Each named turn below is shown by a few rows before and after it. Which turns, in which order, take the first row of each later pair to the second? The first pair is answered.
zul (before |-> after):
-1	-20	11	-6	21	-19	-7	25	-23	6	10	5	37	13	-17	-1	-22	10 |-> -3	-16	12	2	13	-21	-5	37	-18	0	18	6	28	9	-14	-9	-30	14
17	-2	26	-25	12	2	1	-14	-12	28	-10	10	0	-19	5	9	16	-7 |-> -6	17	-5	-13	17	2	20	-4	-13	15	18	-24	-15	-9	12	-15	-16	-3
23	-20	10	14	-21	-28	-18	21	-16	-7	4	14	0	-11	2	2	-20	9 |-> 7	-16	-12	-6	7	-20	-9	-8	-32	11	-6	-20	22	6	-20	22	-16	1
-13	6	-14	7	18	19	7	23	-6	4	-3	-19	1	22	13	-22	-8	-1 |-> 14	-10	18	6	3	13	-10	24	4	4	-21	24	3	7	16	-10	15	1
Rad (before |-> after):
8	2	1	6	-4	-2	-5	-3	17	3	-7	7	-4	-9	3	-2	7	3 |-> 2	7	-4	4	-4	-3	-1	5	17	0	1	9	-7	-7	10	2	-1	2
-13	-6	-6	14	7	7	13	-15	-15	14	10	-29	5	0	-14	-26	-6	6 |-> -3	-5	2	22	-4	7	8	-16	-2	10	7	-22	-9	-14	-9	-35	-1	11
-2	6	-5	-5	8	-5	5	6	-6	2	-2	1	9	6	4	12	0	-5 |-> -2	3	-4	-5	10	-4	0	-2	-7	3	-4	-5	12	5	-3	6	3	-1
Nad (before |-> after):
22	-24	21	7	-1	-3	-16	6	-2	9	-14	25	8	-6	-6	1	6	6 |-> 8	-1	3	17	-10	-3	-8	29	12	-10	7	19	-17	-4	20	-8	-12	6
-3	-4	-4	19	-5	12	2	-26	5	4	-13	-8	-15	-26	-13	-26	10	17 |-> 12	-10	3	-19	5	-13	-16	20	-11	-5	-18	30	16	2	2	29	9	4
5	5	12	-3	-8	-17	-2	6	-2	2	12	2	-5	14	6	-4	-18	3 |-> 4	-1	13	2	-5	-14	-1	-10	-1	9	5	-4	-9	5	-5	-17	-8	10
Pairs:
Each pair is 2 to 3 turns apart.
-17	18	-11	-23	-2	-2	7	19	-13	-19	7	5	9	10	9	11	-1	-11 |-> -9	8	0	-7	-19	-7	6	31	-8	-21	14	15	-5	-2	13	-10	-4	-5 | Rad then zul
25	9	28	-2	-11	-19	-4	-4	4	18	7	29	16	-3	-13	-16	21	5 |-> 17	15	16	7	-19	-19	3	14	6	8	22	21	1	-5	-6	-36	6	10 | zul then zul
12	-33	23	25	-4	-10	10	-7	-10	6	4	-4	-5	-17	-25	-33	-3	8 |-> 9	-12	1	2	3	-27	10	42	-19	-12	25	12	1	13	-4	-8	-25	0 | Nad then zul then zul
-9	-8	-10	-5	-17	5	8	-20	12	6	-7	6	-22	-16	9	-13	-6	-3 |-> -13	-17	-14	-21	4	-3	11	-18	-9	19	-6	-6	-1	3	-8	-3	-13	-10 | Nad then zul then Nad
-5	7	-7	3	-9	-10	2	33	-2	-10	22	-2	-14	7	14	-14	-19	3 |-> 2	-6	1	-15	13	-14	-5	24	-16	3	7	6	16	19	-4	17	-9	-2 | Nad then Nad then zul
14	8	14	7	-12	6	-10	23	15	-7	13	24	-8	-21	17	3	13	15 |-> -4	18	-6	12	-5	5	7	30	13	-13	27	-2	-16	-12	20	-11	1	16 | zul then zul
4	6	3	4	4	13	5	-29	8	1	-16	-7	0	-11	-2	1	19	-6 |-> 17	-5	15	-11	10	1	-1	-9	-8	4	-18	8	18	2	-7	20	15	-10 | zul then Nad
-1	-15	18	15	5	-6	5	-16	-15	20	-1	-19	-2	5	-29	-17	-4	-15 |-> -13	11	-5	9	3	-10	13	13	-9	-3	18	-23	-19	17	-1	-14	-23	-17 | Nad then Rad then Nad
33	-30	35	32	-14	-16	-2	10	18	13	-7	18	1	-29	-25	-46	-9	15 |-> -12	0	-18	28	5	-1	33	-13	12	13	14	-47	-4	-12	-25	-50	-25	10 | zul then Nad then Nad
-10	7	-12	-11	26	-1	7	-9	-9	-1	-4	-7	9	14	-2	19	0	-13 |-> -12	9	-15	-3	15	-11	8	16	-6	-11	12	3	1	15	10	13	-14	-10 | zul then Rad
7	-4	-2	-4	29	-13	8	20	-5	7	7	-8	18	22	0	5	-5	-9 |-> 14	-20	17	15	19	-11	6	9	0	12	2	-7	12	1	-6	-25	1	2 | Rad then zul then Nad
-19	27	-36	-5	6	3	18	-9	9	-13	8	-25	-6	10	17	14	-1	-7 |-> -11	17	-24	-16	11	8	12	-28	4	-1	-14	-18	11	13	0	33	14	-14 | zul then zul
20	-1	10	-2	-12	2	-9	11	10	-1	-11	36	6	-9	27	26	18	-5 |-> 5	2	-5	-20	4	-2	-6	17	-9	4	-6	17	21	11	18	39	5	-9 | Rad then Rad
10	12	10	9	-28	6	-8	15	23	-23	-2	31	-29	-13	27	-3	13	2 |-> -24	30	-33	-4	2	3	18	15	1	-17	18	-24	-11	15	18	-3	-18	-7 | zul then zul then Rad
14	-15	26	24	-17	-4	-6	-4	3	8	12	3	-15	-8	-15	-30	-9	21 |-> -12	14	-16	0	8	-6	11	8	-9	1	29	-23	-4	23	-6	-7	-32	9 | Nad then zul then Nad
7	-17	31	9	-1	-1	1	-8	17	-3	-17	-6	-3	-28	-16	-4	28	15 |-> -12	-6	11	17	3	2	17	-9	17	-8	-1	-34	-15	-23	-17	-22	17	17 | zul then Rad
6	-3	-6	19	-6	-5	7	8	19	16	15	-11	-10	-29	4	-13	-2	3 |-> 3	-3	-7	18	-6	6	3	-8	20	21	5	-14	-9	-30	-2	-10	7	1 | zul then Nad then Nad
9	-3	17	-5	-8	9	-10	-7	3	0	-5	24	1	-5	5	11	14	1 |-> 10	-9	20	8	-11	8	-8	-9	4	3	-2	14	-5	-14	-1	-10	16	6 | zul then zul then Nad
9	-7	8	-14	5	-2	-4	10	-8	8	-10	7	23	7	-12	11	-12	-4 |-> -11	11	-16	-4	2	7	11	13	2	-2	6	-19	5	4	-4	-5	-24	0 | Nad then Rad
6	-13	11	-3	15	-3	0	-2	-22	12	-1	-6	15	5	-15	-2	0	5 |-> 0	14	1	10	-8	4	9	12	4	-8	10	1	-20	-9	14	-17	2	9 | Nad then zul then Nad
-5	-2	-8	15	-11	-4	-10	27	12	-7	26	9	-3	19	1	-20	-30	7 |-> -3	-10	1	30	-7	4	-10	0	16	4	16	-7	-4	6	-12	-40	-20	13 | Nad then Nad then Nad
20	10	12	4	-3	-6	-2	-29	6	-7	-6	6	-33	-9	12	1	15	-2 |-> 10	13	0	-23	13	-14	-1	-20	-11	-5	-4	3	-9	16	9	27	10	-14 | zul then Nad
0	3	3	-16	8	-1	-10	-10	-3	7	-10	4	14	0	-2	14	5	-1 |-> -4	-4	4	-4	7	0	-3	-18	-6	13	-6	-13	12	-5	-13	-7	-2	8 | zul then Nad
-14	17	-23	-8	3	4	6	12	-5	-1	13	-8	-21	10	16	6	-8	-7 |-> 0	-2	-1	16	-11	5	3	1	0	8	7	-1	-31	-10	5	-26	-3	3 | Nad then zul
-11	22	7	25	2	-12	-11	-32	-12	1	-7	0	-15	-23	5	1	1	21 |-> -3	23	12	11	-2	-27	-19	5	-19	-9	-3	28	-9	-7	17	20	-8	16 | Nad then zul then zul
-9	-15	7	24	16	5	19	-11	-10	11	-1	-23	4	2	-29	-27	-16	14 |-> 2	-8	11	2	13	-13	7	46	-13	-4	7	14	8	18	-4	11	-27	6 | Nad then zul
-7	22	-8	-7	6	11	2	-1	-4	-15	3	7	-10	8	11	21	0	1 |-> -2	0	11	9	2	15	-2	-26	-1	-2	-7	-1	-13	-7	-9	-4	11	5 | Rad then zul then Nad
6	-25	35	12	-5	-14	-10	1	-11	19	-10	-2	23	-7	-9	2	9	4 |-> -2	-13	26	28	-19	-14	-3	23	0	3	9	-2	-5	-10	14	-19	-8	9 | Rad then zul then zul
-3	-10	-3	-20	9	-7	4	1	3	9	-2	-5	12	3	-15	11	-1	-8 |-> 7	-14	6	-11	-2	-11	-3	15	7	5	0	15	3	-2	-8	6	0	-3 | zul then Rad then zul
-6	24	-16	-13	-2	12	3	-4	4	11	-4	4	11	5	7	25	1	-7 |-> -5	15	-6	16	-13	13	12	-16	13	18	3	-7	-7	-15	0	-14	-2	5 | zul then Nad then zul
8	-10	19	-1	26	14	-13	-16	-8	13	6	-2	6	-9	-7	-5	1	11 |-> -5	6	3	-18	36	8	-8	-5	-10	3	10	-4	10	3	4	15	-5	2 | Rad then Nad then zul
-6	12	-9	-11	8	8	19	-16	17	-2	10	14	13	18	6	31	3	-11 |-> -1	-8	8	12	3	13	20	-39	22	11	3	5	8	-4	-10	0	9	1 | zul then Nad
8	-10	12	-6	-2	-9	-8	21	-7	-6	0	23	6	5	7	12	-4	2 |-> -10	1	-4	12	-9	3	11	5	6	-8	13	-8	-15	-7	6	-25	-9	8 | Rad then Nad
4	19	17	14	-14	-8	-12	12	0	-10	-4	21	-24	-16	26	-8	9	9 |-> 7	11	23	-5	1	-3	-19	-13	-7	8	-29	19	0	-10	5	21	29	3 | zul then zul then zul
-6	4	-14	-16	13	6	1	-13	-10	9	-5	-10	14	11	-5	14	-2	-15 |-> -6	17	-17	-11	2	5	1	9	1	-6	3	7	-1	10	13	18	-4	-15 | Rad then Nad
13	-20	10	-11	-4	-6	-14	15	0	9	-5	27	3	6	1	23	8	-8 |-> -2	-11	-7	-6	2	-6	3	36	-9	1	14	14	-1	18	5	17	-12	-9 | zul then zul then Rad
-1	20	-3	-18	-1	14	-7	-13	11	-15	-13	2	7	-2	23	36	20	-9 |-> -4	21	-10	-24	3	9	-5	3	2	-15	-8	2	9	12	22	41	9	-10 | zul then Nad then Nad
14	-21	24	12	-2	-5	-7	-9	2	6	-9	3	-2	-14	-15	-19	2	6 |-> -7	10	-14	-17	9	-8	1	26	1	-10	10	-2	-1	18	11	13	-17	-7 | Rad then zul then Nad
-4	-19	8	12	5	-13	4	1	-19	19	8	-20	15	-1	-24	-24	-12	12 |-> 14	-25	26	12	-8	-12	-10	6	-6	19	-4	12	8	-13	-13	-14	3	13 | Nad then Nad then zul
-12	-10	-7	-4	6	2	2	9	4	11	3	-17	17	9	-12	13	2	1 |-> 1	-23	10	13	-5	-1	-2	5	13	10	-3	-9	6	-7	-13	-10	5	7 | zul then Nad
12	-16	28	9	-7	1	-20	-2	1	2	-16	16	5	-13	-6	0	16	-1 |-> 8	-8	17	18	-17	-5	-11	19	4	-8	3	15	-12	-17	8	-20	1	4 | zul then zul
-9	29	-50	6	-2	10	6	23	4	-18	22	-6	3	2	26	28	-25	-27 |-> 24	-18	5	47	-21	17	-9	-27	16	7	-8	5	-5	-45	-8	-22	6	-10 | Rad then zul then Nad
13	12	13	1	-10	0	-21	-3	0	-6	-21	13	-1	-10	5	12	12	-15 |-> -6	18	-8	-4	9	3	-4	-13	-17	1	-14	-23	11	4	-9	13	-3	-16 | zul then Nad
-19	19	-27	-16	21	1	10	-5	-2	-1	10	-22	5	15	10	6	-10	-11 |-> 11	-6	17	17	-10	4	-12	-23	19	3	-9	10	-18	-23	6	-21	14	0 | zul then Nad
-6	9	-12	8	-3	-2	6	17	2	-6	16	-3	-16	-3	11	-16	-19	3 |-> 3	6	-4	-14	6	6	-6	-16	2	7	-16	9	5	0	2	25	14	-4 | zul then Nad then zul
1	5	-19	-21	8	21	-7	-6	-2	-6	-16	-6	11	25	0	38	17	-14 |-> 13	-3	4	6	-15	28	-15	-19	19	-6	-25	6	-12	-7	3	10	33	-2 | Nad then zul then Nad
-3	-9	1	12	-22	12	-5	-21	-1	1	7	-1	-13	-19	6	-22	1	-4 |-> 4	-10	7	0	-20	-5	-17	17	-10	-7	11	26	-7	-7	13	-1	-7	-5 | Nad then zul then zul
22	-11	15	16	-6	-9	-8	7	5	16	-22	21	3	-4	1	-5	13	-11 |-> -1	-3	-1	29	-1	1	11	-11	4	20	-12	-14	-3	-7	-12	-29	4	-6 | Nad then Rad then Nad
23	-10	12	9	-4	0	-5	-12	3	4	-20	27	-5	-27	5	0	23	-2 |-> 14	-2	4	23	-11	-2	3	5	7	-5	-1	22	-18	-27	17	-20	7	3 | zul then zul
-3	8	-1	-9	20	20	7	-10	-18	-3	-23	15	17	-1	-29	7	15	-7 |-> -6	6	-2	18	5	14	20	17	-16	-8	5	6	-5	-5	-23	-33	-9	8 | zul then Nad then zul
-24	8	-19	4	11	16	-6	-32	6	-12	12	-30	4	7	-4	2	5	11 |-> -12	-5	-2	-3	9	19	-21	-42	7	-5	-2	-9	13	3	-6	17	24	8 | zul then zul
-20	26	-30	-23	-3	0	17	27	9	-16	19	-8	-16	27	27	16	-15	-9 |-> -2	-3	12	29	-30	6	13	-7	24	-3	2	-8	-40	-20	7	-46	-3	14 | Nad then zul
21	-3	16	-5	-2	-3	-17	2	5	3	-10	25	0	1	9	4	7	-1 |-> 18	-9	20	4	-2	3	-12	-13	8	10	-18	17	-3	-7	1	-8	14	5 | Nad then Nad
-9	27	-19	8	-11	-11	10	2	2	-9	11	-13	-8	3	12	2	-2	1 |-> 10	-1	13	8	-10	-10	-9	-15	-1	10	-15	9	7	-8	-6	3	18	7 | Nad then zul then zul
22	-9	32	11	-19	14	-22	7	18	-1	-13	19	6	-6	-4	1	7	8 |-> 8	0	14	0	-5	26	-8	-31	18	11	-22	-10	17	-3	-16	10	18	1 | Nad then zul then Rad
-15	8	-22	-1	9	17	14	-23	5	0	-3	-28	-12	-5	-5	3	3	8 |-> 1	-20	9	7	10	11	1	-24	-4	13	-12	-15	1	-15	-26	-11	5	15 | Nad then zul then Nad
1	4	-1	-21	5	1	-5	10	-5	-5	-9	0	8	3	10	23	-2	-6 |-> -7	0	2	1	3	9	8	-17	2	2	-7	-25	-3	-14	-4	-13	-4	5 | zul then Nad
8	5	-15	-25	10	-16	-25	24	-6	-1	0	13	8	2	4	38	14	-11 |-> 6	-4	-18	-27	21	-19	-18	13	-19	9	-2	-8	23	7	-12	31	12	-7 | zul then Nad then Nad
